These views show one set of named points, seen from different sides, and a view may be mirrored.
A view may leave some points out, and in a few views one point is out of place. Which views, in the order they come, and which point in each? Write no view if none.

Scene 1 (7 views)
A:
  sop [-34   4 -38  -8  23 -17   3   5 -17  10 -11  15]
  dap [-21  13 -37  -3  36 -11   1   1 -26  13   0  18]
  sare [-34   1 -36 -11  22 -22   2   6 -15  13 -12  19]
  boveb [-18  12 -37  -5  39 -13   0   1 -26  15   2  23]
  Tuv [-20   7 -36  -4  39 -20   0   2 -21  18  -2  24]
  goli [-17   9 -39 -14  37 -14  -2   2 -26  15   7  28]
  sasiz [-37   1 -38  -9  19 -20   3   6 -14  11 -14  14]
  Vudeg [-17  11 -37   0  43 -15   0   0 -25  16   4  20]
B:
  Vudeg [ 18  10  12  26 -36   1  19  -6  14  26 -33   4]
  dap [ 12   9  13  30 -39   2  22  -7  13  22 -35   0]
  goli [ 17   5   5  22 -38   8  19  -1   8  26 -37  -5]
  sare [  3   8  17  34 -32  -1  26  -6  15  26 -56 -17]
  boveb [ 15   7  10  26 -38   3  19  -4  13  24 -35   1]
  ziku [ 21  12   8  29 -38   9  22  -6  12  22 -35  -2]
  Tuv [ 14   8  13  25 -34  -1  18  -4  15  30 -42  -2]
  sasiz [  2  10  18  40 -33  -1  30  -8  17  23 -57 -18]
  Lebub [ 18   7   7  23 -38   5  19  -3  10  26 -32   2]
  dopas [  5  10  15  39 -37   3  29  -9  15  19 -50 -14]
C:
  sop [-15  -2  -5 -14 -27  13 -32  -2  -7  -1  18 -18]
  Vudeg [ -2   4   6  -6 -20  10 -10  -3   8  -1  20 -12]
  sare [ -9  -3  -5 -18 -30  13 -34   1  -9  -2  18 -20]
  sasiz [-16  -3  -7 -17 -30  13 -37   0 -11  -1  19 -19]
  boveb [ -2   2   5  -8 -19  10 -13  -3   7  -2  16 -14]
  dap [ -8   0   3  -6 -20  10 -15  -5   5  -1  17 -14]
  goli [  3   4   2 -13 -17  11 -15   2   8  -7   9 -11]
  Lebub [  2   3   5  -8 -17  10 -11  -1  10  -4  14 -12]
D:
  dopas [-19 -29 -11  12 -60 -24 -42  27 -37  -6  21  -7]
  goli [-18 -24   2   2 -50 -26 -21  33 -43  -4  20   5]
  Tuv [-13 -18  -3   6 -46 -21 -26  27 -38  -7  24  -1]
  boveb [-17 -20   0   8 -44 -27 -24  29 -37  -5  19   4]
  sasiz [-15 -28 -14  11 -63 -19 -45  24 -39  -6  27 -13]
  dap [-18 -22  -3  10 -45 -29 -29  28 -35  -6  17   2]
  Lebub [-18 -20   2   6 -43 -27 -20  31 -38  -5  18   7]
  sare [-13 -27 -11   8 -61 -19 -40  24 -40  -5  29 -11]
  Vudeg [-14 -18  -2  11 -40 -27 -28  23 -32  -7  22   1]
E:
  goli [ 18   0   3   2 -22   0   2   0   0   2   9 -10]
  Vudeg [ 17   1  11   0 -22   0   3   3  -9   5  11   1]
  dap [ 19   2  11   0 -27   0   4  -4 -12   8   9  -2]
  Lebub [ 18  -1   7  -1 -24  -3   3   4  -3   4  10  -5]
  sop [ 25   7   8  10 -24   9   1 -23 -20  11   9  -5]
  Tuv [ 23  -1   7   4 -18   4   1  -2 -10   7  11   0]
  sasiz [ 28   7   6  13 -21  13   1 -28 -21  11  10  -7]
  sare [ 29   3   4  13 -20  12  -1 -23 -17  10  10  -7]
  dopas [ 22   8   9   9 -26   8   2 -23 -18   9   9  -8]
F:
  sop [ 40 -60   3  -1 -11  14 -31  60 -51   7  29 -18]
  boveb [ 34 -51  11  -7 -17  14 -24  64 -38   9  44   0]
  dap [ 37 -54  12  -4 -16  16 -23  62 -42   6  42  -2]
  Vudeg [ 35 -49  15  -9 -15  14 -25  64 -35   5  46  -1]
  Lebub [ 32 -50  10  -7 -18  14 -24  64 -34  12  48   2]
  ziku [ 35 -53  10  -1 -18  16 -31  65 -35   8  42   4]
  goli [ 31 -52   4  -5 -20  12 -28  64 -35  16  45   2]
  Tuv [ 34 -50   8 -11 -14  11 -28  63 -37  10  42  -9]
G:
  Lebub [ 22   3  30   6 -47  30   0  -4  29  19   2 -16]
  sop [ 21 -15  39  -7 -43  17  -9 -11  31  41   7 -17]
  sasiz [ 21 -17  40  -9 -41  14  -9 -13  32  46  11 -16]
  Tuv [ 27  -5  32   4 -41  25   0  -8  33  24   7 -17]
  dopas [ 19 -12  39  -7 -45  17 -10 -10  29  40   4 -16]
  sare [ 22 -13  38  -7 -42  16  -6 -14  33  42  13 -14]
  goli [ 21   6  29   5 -47  26   1  -7  27  24   6 -11]
  boveb [ 23  -1  33   4 -46  28  -2  -5  30  21   1 -17]
Views that do not fit: D
  out of place in D: Vudeg
